These are runs of 6 systems, one row a step. Runs of the same system follow the same rule from any start.
Naru, seq 1:
[[-16   6  -9  35   0  12  -1   1   0  -7 -17 -20 -11 -10   4 -14  12  -8
    7   0   8  -9]
 [  4  -7  -2 -37   0   4  -5   1  -6  10   9   6   2  -1  28  15  -7   3
   -6   3   4  15]
 [ 10  -2 -10  26   0 -12  -4  -9  11   2  16  -2  -1  -9 -17  -5  19  12
    2  -6   3 -14]
 [-16   4   7 -12   5  17  -6  15   4  10 -11 -11  -7   6  15 -16 -16 -26
  -11  10   2  -1]
 [  0   0 -17  -1  -4 -10  -1 -14  14 -13   5   7  -1  -5  13  30  11  16
   12 -17  -3  12]
 [ 17   0   0  13   4  19   8   8 -15  12  14   7 -13  -7  -9 -23  -2   3
  -11  10   7  -8]
 [-19   1  -3 -18  -7 -13  -4   0  24  -7   5 -13  19  14   6   2   8 -18
  -13   5 -13   2]
 [  2   2 -20  24   0  17  -1  -5 -18  -2 -20  -6  -9 -12  15   7  -1  13
   19 -10   7   2]]
Buvig, seq 2:
[[ 18 -14  11  25  19   1  11   1 -29   2  -2  -9   9   3 -33 -29  10   6
   -5  28   3 -19]
 [-32  -3   6 -30  -2 -14 -15   1   9   0 -29 -27  32  18  14   6  -6 -28
    0   4 -11   2]
 [ 11  -4   6  13   5 -13  -3 -17 -19  -4 -18   9 -11 -20  -2  31   5  28
   41 -23  14   4]
 [ 18  -2  38 -27  12  -3  -7  17  -9  35  13  18 -11   1 -16 -18 -26 -10
  -10   9  12 -11]
 [-16  15   3  17  12 -19  -2  -1  57 -23  -7  -1  -4  21 -17   7  -9 -17
    7 -16 -15 -12]
 [ -5  18  -5  15 -18  37  25   7 -27 -19 -19  21 -29  -4  17   6 -21   1
   13 -14  -7  21]
 [ 23 -12   5 -19  -6  -7  29  -3 -13 -12  46  25  13  15 -21  -5  18  15
  -29  24 -17   9]
 [-12  -6 -20  30  16   6  -4   2  -2 -11 -30 -42  35  20 -13 -30   6 -17
   -6  26 -12 -20]]
lep, seq 3 (8 x 22):
[[  2  16   3  15  -6  10  18   5  18 -15  19  20 -23   2  -7  -4  -5  -2
   -7  -8  -7   2]
 [  1   8 -20   2  -6  23  23   7  -1 -20   9   8   1  17   7  -6  -6  -1
  -17  12 -21  11]
 [  0  -3 -28   5 -18   6  14  -8 -23 -15   6 -10  26   6   3  -3  21  11
  -12  12 -19   7]
 [ -2 -21 -11  -4   3   0  -6  -6 -33  10 -12 -30  28  -3   8  -8  23   2
   -4  24   4  -2]
 [ -5 -16   5 -16  10 -26 -32  -8  -3  27 -17 -27  24 -11   6   7   9  -1
   14   0  17 -12]
 [ -4  -2  27   1  14 -18 -27  -2  11  25 -15  -3 -22 -22   1  10  -7  -4
   26 -21  31 -12]
 [  4  15  29  -9   9  -6 -10  11  37  12  13  28 -40  -8  -2   8 -29  -8
    7 -24  15  -3]
 [  5  29   1  18  -3  16  24  12  36 -22  22  36 -37  11  -8  -3 -25  -5
   -6 -17 -15   2]]
gef, seq 4 (8 x 22):
[[-26   8  17  16  -2  14  22   3 -29 -33 -50 -14   8  17  -4   0  -8 -19
   20   7 -15   8]
 [ 18 -12  16 -38  -2 -19   9 -13 -34  -4   0  21  21  11 -10  34  -4  22
   15  -1 -10  18]
 [ 13 -10  27  27  11 -10   6   0 -33   5 -12 -10  14   2 -47 -29   6   1
    7  17   2 -25]
 [-27   3  33 -28   6 -16 -14   6   3   5 -40 -15  12  15   2   7 -26 -29
   18  -7  -1   0]
 [ 19   3  18  15   9 -15   5 -13 -12  -7 -10  26 -24 -14 -16  30  -8  27
   41 -27  11   2]
 [  8   6  44  -5   7  10  23  20 -12   4  11  23 -22  12 -29 -27 -19 -18
  -14  16   1  -7]
 [-14  14  -1   5  10 -14  10  -2  37 -36 -19   2  13  37 -17  14 -18 -12
    8  -6 -30   0]
 [  3   8 -12  10 -23  24  28  -4 -50 -24 -18  15  -1  -4   8  15  -3  18
   16  -7 -14  22]]
gef, seq 5 (8 x 22):
[[ -6  14 -10  12 -38  -4  -4   8 -31  10 -10 -13  40   7 -27 -26  -7  -8
   -4  -4 -26 -14]
 [-25 -21  22 -17  10 -15   1 -16 -15 -15 -29 -26  11  -4  16  21  32  -8
   17  13  14  16]
 [ 39 -12   6 -10  22  -8 -21   1 -23  39  -2  13   3 -10 -12   3 -24  25
   15  -4  17 -15]
 [-21  12  44  14 -10 -19  -8  10  20  10  -4  -7 -14  -8 -31 -23   0 -29
    4 -13   9 -21]
 [ -6  10   9  -4  32  11   7   2  28 -23 -24  16 -34  13  19  27 -31  -5
   24 -13   4  13]
 [ 25  19  -5  10 -22   8  26   5 -11 -12  34  46 -16   4 -21   2 -13  20
   -5 -17 -20   8]
 [-15  -3   1   9   5  12  36   3   2 -40   5 -11  14  31 -12 -22  19 -17
  -28  35 -24   5]
 [ -3  -5 -42 -16  -9   1  -6 -10 -22 -11 -28 -19  49  21  16  23  -7  12
    8   4 -28  12]]
Buvig, seq 6 (8 x 22):
[[-32 -17  38   0  12 -14  14 -17  -7 -30 -27 -22  -6  -7   4  15  38 -15
   20  12  17  12]
 [ 37  -9 -11 -27  26   1 -18   1 -19  25 -13  17  10   9   9  20 -41  25
   16  -4   3   0]
 [ -5  12  42  12 -22 -33  -7   4  11  13  10   6   0  -9 -49 -18   4 -16
    4 -19   1 -22]
 [-17   5  12  -2  38  20  12   7  28 -26 -29   2 -34  19  22  13 -24 -21
   11   4   5  11]
 [ 23  22 -19   2 -31   4  14   1 -12  -7  18  41   3   5 -14  15 -21  25
    3 -26 -27  11]
 [ -3  -7  24  19   7  11  34   6 -15 -20  13  -6  -4   8 -27 -37  25 -14
  -23  37  -4  -7]
 [-15  -6 -33 -17   7   2  -4  -6   4 -19 -27 -27  41  31  22  14  -5  -6
   -3  15 -25   9]
 [  7  -8   4  13 -24 -12  -2 -17 -56   8 -15  -5  14 -27  -9  12  23  25
   28 -14  10   2]]
beli, seq 7, 8 rows:
[[-15   2 -15   7 -17  10  -5  -5 -30  -2 -28 -19  10 -11  20   6   4   1
   15  -9   0   7]
 [ 14 -21   8 -27   1  -9  -1  -5 -15  18  27   2   9 -12   5   0  23  11
  -14  16  12   4]
 [  3  -3  -2  15  25  -9 -24   5  24  20  -9 -18   4   2 -11 -16  -9 -11
    1   3  10 -27]
 [-24  14  22 -14 -11  -3 -10   2  13   3 -16   4 -19 -12  18  17 -12 -17
   17 -27  10   9]
 [ 27  -2   4   9  10   4  18  -6   0 -10  26  33 -33 -10  -5  16   5  26
    7  -6  10   9]
 [  3  16 -10  17   1  21  13  19  14  -7  10   7  -4  22 -15 -30 -22 -15
  -24  11 -19 -10]
 [-32  10 -18   4 -22   1  12  -9   7 -38 -17 -16  17  12  15  15  15 -10
    4  -5 -22  17]
 [ 21 -18 -25  -7  -5  14   6 -11 -52   7   4  -1  17 -10  16   9  16  31
    2  14   1  12]]
buvi, seq 8:
[[ -5 -10  11 -28  -5 -11 -11   7   1  22  14 -12  20   2   1 -14   6 -14
  -21  16   0  -6]
 [-10   3 -15  20  15  -7 -14  -6  25  -7 -22 -17   0   2   5  10  -3  -2
   18 -11   1 -10]
 [  2   5  13 -15 -11   5  -3   2 -16  14   2  17 -20 -20  15  13  -9   6
    9 -15  14  12]
 [ 14  -6  12   1  18 -10   7   0  24   0  30  11  -9   6 -17  -8  11   1
  -15  12   4  -9]
 [-11  19 -17  15  -4  23   1  13  10  -7 -17  -3  -4  13   7 -12 -28 -16
   -2  -6 -16  -3]
 [ -8   2  -5  -5 -23   2  21 -12 -14 -25  12  10  -2  -7  11  19  24  11
    1  -5  -7  24]
 [ 22 -19 -11   6  13   8   3   1 -26  14  11 -10  13  -1  -8 -21  13  13
  -15  29   5 -11]
 [-25   5  -7  -8 -15 -13 -23   3  13  12 -16 -28  33   7   3  -8  -2 -24
   -4  -5 -11 -11]]
beli, seq 9, 8 rows:
[[-19   8  -5  14   3  17   4   6  14 -11  -4 -10 -19  -2  16 -10   4 -16
   -6   3   5   2]
 [ -1   3 -26  -6 -10  10   3  -5   7  -7  14   6  -6  -4  25  16   6  10
   -5  -8  -4  15]
 [  7  -1 -18  16  -9  15   6   1 -14   5  15  -6  -1 -10   3 -16  16   6
  -12   8   2  -3]
 [-15  -6 -12 -11   4   3  -8   3  14   3   0 -23  12   6  18  -6   9 -15
  -15  14  -1   0]
 [ -4  -2 -17   3  -7  -3 -17  -9   0  10  -5 -11   1 -18  19  13  11   8
   13 -14  10   1]
 [  8  -6  12  -7   3   6  -6   4  -8  21  18   3 -16 -16   7  -9   6   0
   -8   5  19  -3]
 [ -5   5  -2   6  13  -4  -8   5  38   1   8  -1 -13   5   1  -2  -4 -11
   -5  -3   3  -8]
 [-11  16  -7  10 -11  16   4   2   3 -11  -9   8 -21  -9  15   8 -11  -3
   11 -20  -1  10]]
Naru, seq 10:
[[  1 -25  -6 -40  -3   1 -10  -6 -19  22  18 -15  16 -14  32   5  26   5
  -19  22  15  12]
 [  7  -8 -18  20   8 -21 -35  -9  18  30   4 -26  12 -20  -5  -8  16   7
    6  -7  16 -27]
 [-19   7  20 -16   5   9 -22  14  20  26 -10  -8 -30 -18  29  -4 -16 -25
    2 -11  27  -3]
 [ 16  -2 -10  -4  24  -8   0 -10  46  -8  25  24 -32  -4  15  33   2  20
    7 -16  12   9]
 [ 12  19 -13  22  -1  27  17  20  24  -4  30  23 -28   7  -7 -30 -19  -6
  -25   0 -10  -8]
 [-29  12 -26  -5 -24  16  24   0  18 -40  11  -7   8  18  24   3  16 -14
  -24   7 -29  23]
 [ 11  -7 -48  19 -17  28  14  -9 -49  -7   2 -10  20 -10  20  -1  20  28
   -4  13  -9  11]
 [ -4 -19   3 -23 -27 -14 -15  -1 -36  37  19 -29  40 -17  -2 -24  36  -5
  -25  22   6  -7]]
lep, seq 11 (8 x 22):
[[  1   3  23 -12  13   8  14   9 -10  -6 -12  14 -11  12  -1   3 -23  -7
    6   4  -2   6]
 [ 10   5   6   1  -5 -14  14  -4   1 -14  12  18   8  11 -25   6  -2   8
    1  -5 -17   1]
 [ -4   1   9  11   7  13  19   4 -21 -15 -16  -4   2  12  -9 -12  -4  -8
    3  13  -6   0]
 [  0  -6   3 -21  -4 -14   4  -7 -11  -7  -2   1  25  13  -4  12   2   4
    1   5 -13   8]
 [  7  -9  10  15  10  -5   1  -5 -22   2 -14  -9   5  -4 -15  -4   7   8
   15   5   6 -10]
 [ -8  -5  26 -24   7 -14 -10   4   0  13 -12  -4   9   4  -3   2  -9 -13
    5   3   4  -2]
 [  5   2  13  11  13 -15  -2  -7  11  -6  -8  10 -12  -2 -14  15  -6   6
   22 -15   6  -5]
 [  2  11  23  -4  -1   8   8  11  -5   4   2  20 -17   3  -7  -5 -21  -8
    1  -4   0   1]]
buvi, seq 12:
[[ 17 -17 -19   5  26 -12   5 -16  11 -16   7   2   6   9   0  21  16  26
    5   9  -1   3]
 [  3   9   5   5 -18   9 -11  14 -27  29  -6  -3   6 -11  -9 -25 -18  -9
    0  -8   0 -13]
 [-21  -6  13 -14   8 -19   4  -8  28 -21  -1 -10   5   9   5  15  19 -12
    1   6   0   7]
 [ 23   1 -17  13  13  13  -6   1 -14  12  -8  12 -12  -6   4   6 -21  20
   16 -10   6  -4]
 [ -9   7  28 -14 -23 -14   3   5   6   5  21   7   1  -4 -15 -11   8 -15
  -14  -2  -2  -1]
 [  0  -4 -15  15  30  13   6  -2  17 -19 -14  -7  -8  17   7   3  -6   1
    5  11  -2  -2]
 [  2  13  -7  -9 -32   4   0   2 -21   6   8  14   7  -8   2   4  -9   7
    2 -18 -10   8]
 [ -1 -15  13   7  13  -5  13  -6  -3 -10   5 -12   2   1  -9  -9  29  -1
   -6  22   7  -3]]

Which system made each run below?
seq 13, 2 rows:
[[ 12 -13  32 -17  26  13   2   6 -19  20   1   9 -26 -12   9  -3  -6   1
    2  15  29   3]
 [  8  10  -4  -6   5 -19  -9   6  46   5  23  13   7  21 -20  -1 -16  -6
  -13  -9 -16 -15]]

buvi
seq 14:
[[ -9  -3 -11 -24  -8  -5 -24  -1   5  23   1 -14  10 -10  25   8   2  -5
   -3  -6   9   2]
 [  5  -6   9  11   6  -7 -12  -8   2  16  11  -1 -20 -27   2  -1  18   7
    7  -6  26  -8]]

beli
seq 15, 2 rows:
[[-13  -4  -9  -6  12  23   9   0   1 -13  -7  -9 -15   1  33   4   4  -7
   -6  13   5  15]
 [ 21  -2 -23  -9  -9  -8  -7  -4   3  12  27  12  15  -2  -2   6   3  18
  -10  -6  -8   0]]

gef
seq 16 (2 x 22):
[[ 21   0   2  -6  17   0  -1   5  13  12  18  20 -14   4  -5   1 -15   8
   -4  -1   4  -5]
 [-13  15   0  11  -7   1   7   5  27 -15   7   4  -7  10  -8  -7  -3 -15
   -7  -7 -11  -3]]

Naru
seq 17 (2 x 22):
[[-10   9 -17 -16   2  -7 -26   2  36  11  -5  -2   2   4  20  17 -18  -8
    5 -19  -2   0]
 [  6   9   0  22  -3  14  12  -2   2  -8  14  18 -39 -23   7   4   7  12
    8 -15  14   6]]

Naru
seq 18 (2 x 22):
[[  0  -3  14  -5  24   6   9   3 -13  -9 -27  -2   2  17  -1   5 -19  -5
   11  12  -2   1]
 [  5   2  15  -9 -14 -21   5  -6 -13  -3   3  12  14   3 -21  11  -2   7
   11 -11 -10   1]]

lep
seq 19 (2 x 22):
[[ -5  -1   6 -22 -35 -11   9 -10 -32  -5   9   9  15 -10   3  18  17  11
    3  -8  -7  19]
 [ 17 -27  10   7  32  -5   3  -5 -19   7  -1 -14   9   3 -15 -13  17   9
   -4  33  12 -12]]

gef
seq 20:
[[ 17   8 -20  31  -8   9   9  -3  -3  -4  16  12 -12  -9  -9  -6   6  17
    1  -9  -4  -6]
 [-16   0   6 -18  -7   9   9   9   0  -1  11  -9   8   8   8 -18   6 -20
  -26  21  -8   5]]

Naru
seq 21, 2 rows:
[[-24  27  -7   8 -58  -6   2  -4  -9 -13  -4   5  11 -13   0  11   5  -4
   13 -37 -19  11]
 [ 18 -27   5   0  28  17  28  -9 -38 -15   9   2  -7  -1   5   0  27  20
   -6  38  12  12]]

beli
seq 22, 2 rows:
[[  9  24 -17  -3 -29 -19 -10   3  34   7  31  26   9   5 -17   8 -18   7
   -6 -34 -23  -5]
 [-16   3  15  37   5  26  32   0 -28 -31 -26  -9 -21  -5  -4 -15  13  -9
   11  13   4   4]]

beli
seq 23, 2 rows:
[[ -2   2  -4  -6 -11 -24   2 -14  13 -14   7   9  12   3  -5  25  10  11
   11 -16 -11   7]
 [ 12  -6  13  14  13  16   6   5 -28  10  -9  -1 -13  -8  -7 -15  -5   3
    7  11  14  -8]]

buvi
seq 24:
[[ 24   2   7  -4  -4 -25 -20   0   6  30  18  20   4 -11 -25   4 -13  14
    8 -21   4 -15]
 [-20  12  29  14  13   5   0  13  28  -3  -8  -3 -30   0  -5 -17 -11 -28
   -1  -2  11 -11]]

Buvig
seq 25:
[[-18  -1   2 -22 -16 -10   6 -14  18 -16  18   6  -9 -12  26  28  27   1
   -1 -10   4  24]
 [ 33 -11 -26  19  26  20   4   3 -12  10  16   6  -9   0  -1 -15  -3  23
  -11  20   7 -10]]

gef
seq 26, 2 rows:
[[ 34   2   1  -8   3   2  11   3  -8   7  31  37 -11   2 -14   5 -14  22
   -6  -3  -5   3]
 [-13  13   4  29   0   4  13   9  13 -19  -6  -8   4  19 -26 -27  -3 -22
  -10   7 -18 -14]]

beli
